In the rows, 128 means zero.
The rows of T fall into several groups, and each row is roughly a mix of its group's hidden directions.
T (134 x 12):
[[ 83  84 130  98 136 122 153 147 112 115 110 121]
 [116 131 146 101 140 120 140 190  98 130 147 130]
 [135 120 139 122 132 187 153 145  96 102 133 147]
 [114 125 113 103 171 130 155 110  78 129 125 145]
 [107 107 149 105  84 140 110 130 109 157 108 156]
 [126  97 151 141 109 162 146 169 131 117  91 125]
 [143 135 169 142 125 143 152 110 106  91 155 158]
 [124 159 150 161 141 153 151 141 117 176 145 134]
 [176 111 156 118 116 114  94 130 118  89 120 138]
 [100 144 167 131 146 169  87 116 138 124 111 122]
 [151 161 114 117 113 139 155 105 130 115 110  76]
 [155 131 143 136 181 127 134  95  99 129  97 126]
 [181 103 105 132  95  99 128 126 122 138 101 124]
 [117 148 138  92 154 144 134 150  79 119  98 123]
 [ 96 158 126 134 116 117 164 113 110 113 125 178]
 [ 78 130 156 128 154 136 166 126 107 115 123 154]
 [105 129 168 159  96 117 135 141 101  96 134 150]
 [121 147 117 105  88 151 140 163 151 134  96 104]
 [134 136 170 134 151 140 164 141  89 145 119  98]
 [135 106 110 100 163 148 116 130 146 183 119 126]
 [113  65 116 139 116 145 131  91 117 128 113 140]
 [116 120 106 150 139 111 107 166 160 144 144 170]
 [ 80 110 117 154 107 151 129 133 148 116 103  94]
 [178 123 129 156  87 119 147 141 150 155 124 128]
 [118 176  99  96 146 107 104 105 137 123 142 110]
 [137 111 127 137 162  99 106  97  92  94 109 136]
 [158 139 163 107 107 140 138 154  84 149 143 122]
 [138 133 120 128 153 120 171 110 104 177 140 105]
 [139 104 123 134 160 116  97 138 147 123 142  72]
 [104 165 163 167 116 125 115 121 165 115 127 113]
 [122  87  93 120 122 148 142 133 140 148 177 115]
 [158  88 137 126 141  82 137 108  98 121 133 149]
 [108 101 118 155 145 144 143  90 100 121 165 146]
 [152 104 158 103  93 165 111 135 127 158 121 115]
 [ 85 137 131 108 135 114 110 161 108  98 164 142]
 [100 139 165 157 118 107 164 100 107 119 115 148]
 [121 127 116 112  88  80 147 100 161 116 133 132]
 [143 129 145 122 150 113 128  81 136 106 124  76]
 [142 149 114  98 128 112 104 179  96 119 143 111]
 [113 131 114 122 155 180 151 148  87 137 125 119]
 [ 86 126 154 142 124 140 128 167 112 122  96 163]
 [142 106 144 156  92 141  77 113 130 125 104 139]
 [159 157 153 161 130 152  86 114 153 137 129 119]
 [119 104 114 150 148  80 113 100 141 161 145 138]
 [144 104 104 123 120 151 113 117 178 158 137 158]
 [107  99 126 101 169 114  94 137 101 151 123 107]
 [158 124 143 132 136 105  82 109 100  90 127 111]
 [142 131 133 119 139  91 108 102  97  83 118 100]
 [127 101 132  91 102 139 114 102 109 159 111  91]
 [106  92 112 155  91 134 125 124 145 147 146 168]
 [135 162 131 120 188 154 131 108 109 143 142 121]
 [138 137 111  85 117 154  97 116 131  82 117 146]
 [156 115 151 134 117 159  87 164 126 155 144 115]
 [138 168 168 146 150 110 159 157 115 124 131 145]
 [124 102 131 137  70 153 110 138 162 145 119 122]
 [143 167 112 133 169 117  98 106 120 110 162 125]
 [111 154 100  91 126 143 133 130 124 146  86 164]
 [155 115 153 183 107 103 116 127 155 110 128 132]
 [112 110 123 125 111 155  65 135 131 123 162 125]
 [166 125 149 128 147  89 121 133 138 160 141 168]
 [130 156  86 136 103  91 145  91 139 118 133 111]
 [147 107 130 142  99 130 129 156 112 156 160  83]
 [144 106 144 136 105 151  81 114 103 137  91 142]
 [111 133 134 129  91 143 135 146 132  98  86  85]
 [153 108 142 168 104 150  95 105 112 135 123 158]
 [117 133 120 117 127 184 127 173 154 146 114 138]
 [ 93 129 150 117 139 169  96 155 121 132 163 129]
 [120 160 146  97 133  94  98 144 107  99 116 153]
 [ 97 137 131 158 100 149 166 126 157 158 145 139]
 [124 134 128 118 143 126 117 114 170 151 112 187]
 [ 89  92 120 131 128 151 102 138 120 104  99  94]
 [148 136 130 148  91 160 160 103 141 106 143 160]
 [ 69 100 122  94 147 141 121 134 133 111 135 108]
 [130  95 114 113 161 104 149 100 100 112 148 158]
 [114 142 137 161  76 139 123 105 155 123 115 159]
 [150 143  98 126 135 145 144  90 136  78 138 106]
 [120 138 146 161 168 119 120 154 168 103 118 147]
 [147 156 140  98 119 118 104 162 151 114  89 107]
 [113 124 125 166 122 122 133 106 155  89 140 174]
 [133 163 126 137 146 150 172 129 129 155 170 142]
 [138  95 147 117 124 147 158 172 131 165 121 106]
 [118  85 155 148 135 140 152 120 116  80 125 149]
 [123 131 113 125 175 107 137 119 128 174 155 157]
 [163 149 138 114 152 104  84 153 140 155 113 128]
 [128 170 121  93 115  94 112 162  97 123 119 130]
 [124 120 129 110 172 172 131 129 134 136  87 102]
 [166  95 140 122 129 174 121 121 156 150 141 108]
 [155 157 119 147  83 115 163 109 149 142 145 135]
 [163 152 118 163 146 146 138  90 134 147 158 140]
 [131 169 136 117  97 166 144 152 161 144 136 143]
 [105 134 115 157  85 147 131  98 145 126 147 166]
 [122 167 107 102 158 140 135 116 134 146 169 157]
 [113 117 144 121 173 147 111 169 125 136 117 167]
 [112 168 116 141 116  99 123  99 168  94 123 128]
 [ 81 112 152 120 143 129 151 172 129 115 156 126]
 [140 118 148 103 166 158 110 157  98 153 133 105]
 [104  95 128 120  96 142 105 169  93 148 128 130]
 [129 159  98 129 139 115 119 154 151 107 133 182]
 [121 164 156 152 114 151 134 102 140 103 166 147]
 [112 121 105 134 132 114 101 120 179 131 123 175]
 [118 153 134 153 166  84 149  98 149 115 121 128]
 [137 108 130 141 116  96  98 158 111 118 180 120]
 [155 144 147 116  84 140 108 160 145 116  96 109]
 [ 84  83 155 120 129 135 134 164 109 118 135 135]
 [136  77 132 137  92 168 120 147 139 114 118 145]
 [136 152  75 128 118  99 109 155 153 127 149 141]
 [145 114 162 160 115 102 127 141 128 134 158  81]
 [164 107 141 148 149 106 118 106  93 145 158 152]
 [115 123 175 169 135 141 135 162 139 130  96 120]
 [150 165 122 104  98  90 107 116 125 120 119  93]
 [117 134 114 140  72 134 132  91 150 119 162 131]
 [ 80 102 111 147 136 124 158 118 162 151 137 146]
 [121 113 150 119  99 170 113 153 155 158 111 106]
 [127 146 144 158  95 119 125  81 132 104 165 128]
 [123 123 148 146 107 133  59 123 131 104 120 133]
 [146 104 123 109  77 159 128 136 118  90 114 120]
 [113 149 111 132 133 101 121  76 130  92 100 141]
 [113  87 143 175 129 106 135 111 101 119 113 104]
 [160 152 100 140  92  94 159 139 143 135 147 142]
 [133 174 121  98 123  82 137 131 101 154 122 126]
 [ 94 133 111 137 155 149 132  70 123 114 140 146]
 [117 146 161 150 152  96 152  98 140 125 101 101]
 [121  76 140 176 150 130 115 128 130 149 134 148]
 [ 81 115 146 148  91 128 116 144 117 105 100 149]
 [134 126 118 108 168 161 120 178 125 153 120 142]
 [ 95 125 116 129 151  92 161  93 144 132 152 150]
 [173 132 119 107 136  89 125 171 109 132 131 108]
 [141 121 135  88  83 161 108 135  98 120 131 148]
 [102 143 137 137  92 100 126 167 142 103 155 151]
 [ 89 170 135 141 113 145 158 141 147 134 112  97]
 [130 125 127 122 134 157 148  66 146 107 113 152]
 [144 166 150 102 110 157 130 155 127  91 106 115]
 [112 146 141 128 168 180 131 119 137 150 160 118]
 [116 121  70 108 120 128 107 117 111 140 121  87]]

One row of each group comes first, with its name. Which group is each row after those in?
[116 111 118 122 136 127  85 106 178 103 110 147] => (66)
[168 118 102 148 101  98 149 107 159 133 109 116] => (79)
[123 123 128 105 133 117 149  98 145  91 159 174] => (98)

[116 123 137 136  95 146 137 174 158 145 169 126] => (79)
[155  86 114 116 100 146 132 153  93 136 102 113] => (98)
[158 108 166 121  86 148 131 105 124 143 153 147] => (66)
[127 151 132 102 123 137 167  86  96 140 100 114] => (66)
[134 172 156 105 151 108 131 156  92 114 119 143] => (66)
[135 142 104 139 105 164 145 175 151 155 114 135] => (66)
[126  71 125 117 130 160  97 127 137 152 129  99] => (66)
[125 104  98 152 124 102 115  83 111 150 160 124] => (98)
[ 80 103 140 145 132 124 152 146 138 105 169 141] => (79)
[132 135 170 133  85 114 147  95 117 138 112  96] => (66)
[160  90 125 145  98 127 148 162 136 154 157 125] => (79)
